In the data rows, 128 means zero.
Here is a table of points, one per row:
[178 136 100 140 140 174  79  64 112 117 152 176 165  82 128  59  35 116 200 191 107 122 116 148 165 103 154 157 199 147 136 117  71 105 109 155 141  52 173 169 157]
[ 74 131  85 134 149 193 187 113 143 142 123  82 150 141 101 105 168 137 106 147 122  99 146 121  65 168  77 135 167 109 145 196 166 123  73 182 114 175 146 163 111]
[124  88  68 145  88  90 164 117 149 132 101 201  95 134  94 116  85 121 125 175 150 131 107 150 208 147 141 128  78 119 159 126 131 117 128  97 178 144 136  97 167]
[ 88 132 118 129  88  93 165 148 138 161 141 116 131  73  66  35 134 142 105 172 132 162 140 128 109 106 195 124 134 113 129 114 104 114 168 130 150 167  95 115  66]
[176  96 122 120 116 180 126 144  93  79 122 114 178 101 105 137 194 151 118 119 131 149 162 105 165 143 132 177 143 136  99 111  96 188 127  87 129 118 131 121 131]
[135 130 120 153 113 144  79  95 110  62 146  94 134  91 161 115 201  97 117 117 150 199 169 149 116 110 146 152 143 163 156  96  77 168  73  92 143 113  79 106 103]
[138 108 124 156 166 132 141 135 153 132 155 174 157  66 118  54  85  87 133 125 127 119 144  89 127 120 201 119 186 141 182 125  79 164 141 107 132  35 174 144 152]
[145 150 151 170 153 118  88 149 189  49 160  94 158  98 121  84 188 117 107 109 164 147 136 137 161 111 133 133 171 164 104 149 139 107 118 133 140 126 100 113 128]
[156 123 109  28 106 101 154 121 120 121 137  47  80  93 155 131 103 160 109  87 104  93 134 134 160 135 147 173  88  91  85 197 134 113 116 133 127 117 157  76 155]
[ 95 145 148 152  92 129  93 146 147 110  83 110 152 158 139 119 133 115 171 129 114  96 117 169 129 107 157 154 175 224 104 118 109 156 103 140 167 113 159  23 131]
[123 100 136  72  76 101 127  85 140 152 130 121 122 120 126 111 161 151 157 135 168 133 144  88 121 136 127 119  84  68  69 130  59 139 143 112  97  69 117 210  56]
[111 139 120 134  69 126  52 124 118 218 131  82 144 144  63 178 121 184 100 115 118 124 112 107 121  83  80  24 137 128 135  15 155 105  78 134 134 127 133 109 227]
[ 41 186  97 145 151 114 115  89  89 185 135 104 131 111  91 152 135  60 156 117 145 133 115  62 129 176 129 132 101  61  69 158 136 125 129 118 145  68 129 149 131]
[ 73 103  78 148 109 122 131  78 173 118 113 125 154 135 137 146 115 175 136 158  84 130 129 196  91 174 128 141 135 123 104  91 143  91 189 153 106  88 142 144 106]
[ 97 173 152 120 126 129 141 134  96 127  94  90 130  84  74 111 129  45 191 146 192 100 173  94  94 103 114 125 113 105 148 107 118  70 194  46 163 143 163 109  75]
[130  98 180 115 140 125 134  96 134 130 132 183  89 140 130 147  88 139 105 152 177 113 120 166 169 194 111 159 145 154 206 109 112 154 121 107  69 156 137  60 116]
[136  92  80 127 121 112  70  71 159 149 151 141 126 161 150 125 134 120  90 104  82 115 101 107 197 131  97 159  91 150  80 149 141 115 129 102 163 192 146 123 135]
[120 157 142 123 141  64 130 180 112 172 151 161 160 148 122 143 176 132 166  88 123  69  72 124 124 144  71  49 174 151 129  69 146 125  63  97 168 175  98 149 157]
[128 133 121  83 141 124 177 109 177 101 101 114 139 135 139 140 101 138  86 160 162 113  78 124 123 147  93 156 106 146 169 141 134  82  62 116 151 109  75 170 108]
[ 97 126 126 161 126 118 164 161 145 165 211 153 119 150  46 113 122  99 155 124 175 159 117 107  66 153 162 115  96 121 102 142  75  76 116  57 138 117 210 168  95]
[194 125 171 142  82 127 143 135 146  83 161  97 131 163 102 132 170  57 142 178 144 143 105  79 108  74 184 135 144 179  86 109 133 175 144 178  53 107  97 127 105]
[144  64 115 163 207 100 141 113 135 145 151 104 175  88 155 170 119 166 144 167 101 133 120 152 135  86 148  56 166  90 184 164 114 141 123  85  97 152 148  90  94]
[121 132  95 129 109 192  74 170 115 103 200 115 135 106  99 156 149  86 169 161 135 153 122 137 142  94  70 165 109 143 121 130  95  96 131 141  96 125 112  54 155]
[105 152 143 138 152 123 167  97  95 147 150 169 162 119 156 183 134 169  96 105 153 119 112 124 114 166 142 172  79 117 116 143  94 173  78 134 100 166 125  95 137]
[ 61 192  90  64 111 152 151 120 151 133 102 151 144 180 139 133 146 102  80 120 139 111 166  65 132 134 117 102  94 106 132 125 111  98  61 152 107 193 201 144 115]
[ 91 126 141 113 120 174 152  96 130 149 155  67 115 146 111  83  84  86 149 147 147 135 108 122 131 157 176  44 106  78 116 149 133 178 119 107 151 109 111 140 124]
[158 100 136 119 203 118  98 169  73 168 108 121 126 168 149 149 114 171  99 165 120 130 135  92 166 130 104 126 167 112 144 150 165 131 119 232  90 120 128 140  47]
[ 71 166 140 140 119 148 169  77  90 123  99 190 139 127 100 165 130 114 132 137 117 152 144 149 121 133 161 128 135 108  90 117 126  97 166 183 166 137 107 152 141]
[149 161 128 147  92 154 120 126 102 143 172 127 117 139 116  89 192 127 156 114 119  83 136 206 115 103 128 125 165 136 133 128 157 165  81 124 123 125 104  77 112]
[123 190 144 186 112  83 122 126 118 200 142 137  96  92  65 100  99 116 174 149 101 109 159 148 119 194 148 105  83 115 119 177  59 111 182  95 101 128 130 184  90]
[136  65 153 135 116  78 152 119 156 125 121 123 138  78 101 200 105 139 140 112 108 165 108 145  84 129 188 109 127  93 159 180 112  92  92 137 161  53 156  67 153]
[161 147 100 137 124 127 136 127 144 129 153 172 123 141 122 113 116 163 139  97 149 129 116  95 174 123 158 158 162  95 171 192 187 177 187 131  93 137 132 124 106]
[108 114 154 118 172 100 140 143 139 138 109 115  76 114 161  95 138 136 158 132 190 157  81 152 151 165 161 148 130 109 180  69 136 101 108 157 125 140 121 137 135]
[199  77  72 142 188 126 112 158 158 155 115 121 111 116  89 208 132 133  91 133  84 128  88 129 152  88 119 137  90 122 143 166 115 167 111 139 170 145 149  90 124]
[137 156 160 125 103 138  83 184 177 129 158 144 129  91 159 152 167 146 107 133  71  86  93  99 135 105 120 139 128 220 124 151  83 133 124 152 157  96 103 109  80]
[108 105 129 140 151 140 161 123 139 152 156 125  82 121 152 105 126 136 124 132 139 120 119  89 132 212  99 157 125 133 164  82 113 157 145 132 145 129  60  93 123]
[170 117 117 145 162 148 154 119 102  92 101 208 155  94 167 153 172 143 149 103 126 112 133 148 113  84  95 107 150  58 171 148 146 100 154 149 100  91 125  76 139]
[126 133 150 116 126 138  97 158 121  82 156 111 104 135 111 127 116 105  70 154 105 116 146 122 141  64 101 144 174 122  98 135  80 215  81 114 181 151  49 103 117]
[151 120 198 131 112 132 147 153 125  79 144 108 111 103 146  83 156  49 190 103  81 147 173 183 129 122 154 136 113 196 149 104  78 172 151  69 108 148 101 102  98]
[188  89 161 174 132 119 154  99 117 118  98 115 138  97 102  95  98 197  75 131 132  78 149  67 103 138  17 109  78 133 148 155 103 145 124 143 111 153 110 146 138]
[ 72 158 140 144 119 153 108 130 185 137  89 156 109 155 166 145 139 142 147 149 115 151 180 147  69 167  76 101 167 131 183 126 176 157  69 178 185 218 142 150  93]
[ 93  98 160 174 139 146 185  44 157 149 123 174 100  95 159 111 122 148 106 132 145 127 127 160 165  87 150 110 134 165 117 137 121  79 213 109 153 139 118 181 125]
[104 141  76 160 161 111 104 126 137 138 157 156 141 166 156 157 136 132  84 134 121  87  77 156 107 110 165 105 113 115 202 120 171 108 102 115  77 107  77 148 130]
[109  88 145 119 164 135 116  95 148 100  97 175 138 175 124 122 136 155 171 115 141 109 214 123  92 145 112 130  97 163  58  79 205 157 114 140 137 134 147 125  82]
[ 54 172 119 123 113 132 147 122  85 116 149 118 171 153 119 151 131 137 126  55 107 134  90 123  99 110 105 202 121  77 141  67 136 137  96 167 104 162 164 132  74]
[122 151 158  66 122  85  86 154 113 204 130 140 116 111  98  60 120 105 130 145 135 148 117 191  32 117 137 192 174 111 120 161 139  99 112  86 125 152 132 150 123]
[132 159 113 144  78 157  89 253 126  67 167  89 128 132 162 160  87 165 124 118 177 126 140 188 107 108 129  96 108 172  87 152 148 141 111  95 102 139  97 130 136]
[191 167 170 178 112 139  86  81 182  86 177 114 100 116 109 162 128 154 113 124  98 119 139  72  92  88 113 170 132  78 134 130 127 120 121 142 158 170 149  87 123]
[127  95 139 160 101 194  93 118  83 128 139 190 110  91 139  79  65 107 160 178 100 127  67 147 175  85 127 144  96 124 193 113 170 170 107 105 145  62 190 204 123]
[ 79 141 143 142 117 204 112 170 108 185  81 116 116 111 139  50 153 108 128 109 129 125 101  86  57 116 202 146  95  95  63 163 137 120 142  58  83 145 146 139 152]
[110 112 131  81 113 127 146  91 118 150 135 151  85 112 123 174 160 152 174 119 127 172 142 127 129 141 154 107 132 132  96 137 109 150 136 176 125 163 127 171 179]
[123 131  60  97 112 109 183 102  80 132 140 125 107 125 142 130 152 159 131 171 131 146 143 139 119 116 127 116  93 161  75 126 171 116 131 143 112  94 136 185 169]
[150 107 176 100  88 140 150 129  94 120 117 134  92 140 159 198 170 149  61 149 144  94 118 145 157 156  99 155 203 131 137  92 124 132 146 128 103 133 144 154 149]
[192 140 125 143 119 170 128 140 111 100 137 164 183 103 163  59  75  43 143 198 104 131 121  91 183 173 150 131 109  69 125 119 127 106 119 139 125 101 157 159 170]
[148 152 145  85 172 158 108 105 124 129 145 134 138 143 118  74 115 201  86 117 132 114 116 140 109 133 116 148  52 128 159 132 111 131 152 190 184 160 114  96 111]
[166  79 168 135  98 131 159 149 165 128 111 126 178  94 126  93  97 110 129 123 106 158 127 130 136 203 152  89 103 155  96 122 214 114 197 159 169 162 105 164 123]
[179 120 145  71 149 138 105  73 172 152 145 131 167 178 107 112 122 101  84 115  41 130 176 103 108  79 135 134 146 103 173 127 148 148 132 137 129  99 129 132 161]
[126  92 114 113 122 139 129  91 143  75 121 165 138  89 137  94  68 175 177  62 141  81 120 101 124  90 143 101 113 181 198 116 133 116 104 119 119 151 118 110 142]
[ 54 203 144  73 143 113 110 136 118 146 102 106 156 116 121 189 169  85  99 126 156 144 183 156 131 116 152 118 150  62  78 116 120 134 166 124 100  62 155 151 132]
[185 186  97 128 173 145 166 133 113 143 108 130 138 119 125 182  56 104 122  50 124 177 145 114 111  83  89  81 155 170 131 123 140 136 164  95 147  94 121 147 110]
[164 109 135 123 140  80  71 110 125 145 134  86 130 147 161 128 136  96 105 118 206 103 121 118 146 131 133 126  95 118 179 153 123 144 175 202 110  91 185 147 129]
[ 95 121 104 119 131  91  75  97  80 108 126 101 119 143  78 160 125  94 119  57 158 110 111  98 131 151  84   3 125 174 105  94 176  85 118 134 136 183 115 158 157]
[ 39 130 100 133 141 111 134 111 134 108 139  90 111 107 128 131 133  89 126 168 115 128 129 145 110 132  86 169  82  84 111 113 124 139 201 125 184 107 134 193 202]
[186 112  78 165 119 155 121 183 130 104 147  88  74 143 104 122 150 105 160  76 146  80 205 160 152 140 163 164 119 163  97  98  73 101 108 133 144 110  88 139 125]
[139 149 157 158 185 143  89 115 111 103  87 103 107 199 123 160 118 186 128 138  98 143 134 136 146 163 153 130 142 139 158 116 102 124 151 100 128 153 117 126 153]
[ 98 128 163 124 185 127 109 140 171  89 117 142 137 156  85 181 130 182 178 155 136  76 108 100 186 115 116 132 175 129 161 146 121 132 121 163 106 167 112 120 160]
[166 172 116 125 101  83 126  98  71  77 138 147  66 148 116 100 143 190  94 154 134 160  98  88 121 175  76 123 128 122 168 151  87 108 115  86 162  97 135  73 144]
[116 161 189 136 121 110 108 130 180 173 142 140 113  97  82 156 111 171 106 133 170 119 137 134 161 186 103 174 124 127 157 144 159 133  75 118  61 138 118  95 141]
[211 157  97 148 171  85 159 140 129 110  53  86 129 126 165 157 113 136  96 143 106 150 113 131 148 107 105 158 116 134 112 111 123 122  86 140 113 136 185 117 156]
[147  85 122 168 157 121 149 128 101 101 113 141 141 166 189 125  86 120 120  86 100 114  97 157  99  86  98 117 156  91 139 121 137 109 172 122 153 152 133 113 160]
[148 159  94  99 183 183 158 106 125 123 120 165  76 108 109 130 116  62 143  50 110 186  77 150 149  85  45  73  93 112 140 153 123 124 101  92  61 121 132  96  94]
[116 146 130 142  74 117 108 195 158  86 103 110 118 183 104  88 177 158 120  29 109 141 130 160 134  98 106  42 138 138 130 115  95 170 154 128  98 125 100 134 100]
[120 107 148 152  92 199 141 155 110 133 188  64 220 160 190  84 154 101 132 126  94 158 184 152 159 102  79 139  91 180 120 146 101 130  77 105 118 113 129  76 113]
[130 134 118 127  63 118 100 121 133 198  49 155 146 151 114 157 148 106 163 138 193 151 134  99  90 139 199 138 125 111 123 182  95 104 162 121 111 114  89 162  92]
[109  62 141 104 115  68 146 152 131 179  88 150 117 128 157 137  72 148 163 110 121 173 144 100 160 107 154 155 143 110 132 157 116  91 134 131 106 109 144 132 158]
These points spread out most along one direction. Take the direction at right angles to it along which they spread out most. Then take the direction at right angles to both along which they spread out most. Go by this last direction. Where along it does each point below lie, from 0 to 99? The average is 50, and the first point in the table lies past the average. One standard deviation of the points above along it is 16.
[108 105 129 140 151 140 161 123 139 152 156 125  82 121 152 105 126 136 124 132 139 120 119  89 132 212  99 157 125 133 164  82 113 157 145 132 145 129  60  93 123] --> 54
[188  89 161 174 132 119 154  99 117 118  98 115 138  97 102  95  98 197  75 131 132  78 149  67 103 138  17 109  78 133 148 155 103 145 124 143 111 153 110 146 138] --> 60
[130 134 118 127  63 118 100 121 133 198  49 155 146 151 114 157 148 106 163 138 193 151 134  99  90 139 199 138 125 111 123 182  95 104 162 121 111 114  89 162  92] --> 42
[ 97 173 152 120 126 129 141 134  96 127  94  90 130  84  74 111 129  45 191 146 192 100 173  94  94 103 114 125 113 105 148 107 118  70 194  46 163 143 163 109  75] --> 35
[147  85 122 168 157 121 149 128 101 101 113 141 141 166 189 125  86 120 120  86 100 114  97 157  99  86  98 117 156  91 139 121 137 109 172 122 153 152 133 113 160] --> 64
[136  65 153 135 116  78 152 119 156 125 121 123 138  78 101 200 105 139 140 112 108 165 108 145  84 129 188 109 127  93 159 180 112  92  92 137 161  53 156  67 153] --> 70
[144  64 115 163 207 100 141 113 135 145 151 104 175  88 155 170 119 166 144 167 101 133 120 152 135  86 148  56 166  90 184 164 114 141 123  85  97 152 148  90  94] --> 73
[ 88 132 118 129  88  93 165 148 138 161 141 116 131  73  66  35 134 142 105 172 132 162 140 128 109 106 195 124 134 113 129 114 104 114 168 130 150 167  95 115  66] --> 44
[170 117 117 145 162 148 154 119 102  92 101 208 155  94 167 153 172 143 149 103 126 112 133 148 113  84  95 107 150  58 171 148 146 100 154 149 100  91 125  76 139] --> 70
[150 107 176 100  88 140 150 129  94 120 117 134  92 140 159 198 170 149  61 149 144  94 118 145 157 156  99 155 203 131 137  92 124 132 146 128 103 133 144 154 149] --> 50
[136  92  80 127 121 112  70  71 159 149 151 141 126 161 150 125 134 120  90 104  82 115 101 107 197 131  97 159  91 150  80 149 141 115 129 102 163 192 146 123 135] --> 53
[126 133 150 116 126 138  97 158 121  82 156 111 104 135 111 127 116 105  70 154 105 116 146 122 141  64 101 144 174 122  98 135  80 215  81 114 181 151  49 103 117] --> 38
[110 112 131  81 113 127 146  91 118 150 135 151  85 112 123 174 160 152 174 119 127 172 142 127 129 141 154 107 132 132  96 137 109 150 136 176 125 163 127 171 179] --> 44
[ 98 128 163 124 185 127 109 140 171  89 117 142 137 156  85 181 130 182 178 155 136  76 108 100 186 115 116 132 175 129 161 146 121 132 121 163 106 167 112 120 160] --> 56
[ 74 131  85 134 149 193 187 113 143 142 123  82 150 141 101 105 168 137 106 147 122  99 146 121  65 168  77 135 167 109 145 196 166 123  73 182 114 175 146 163 111] --> 33
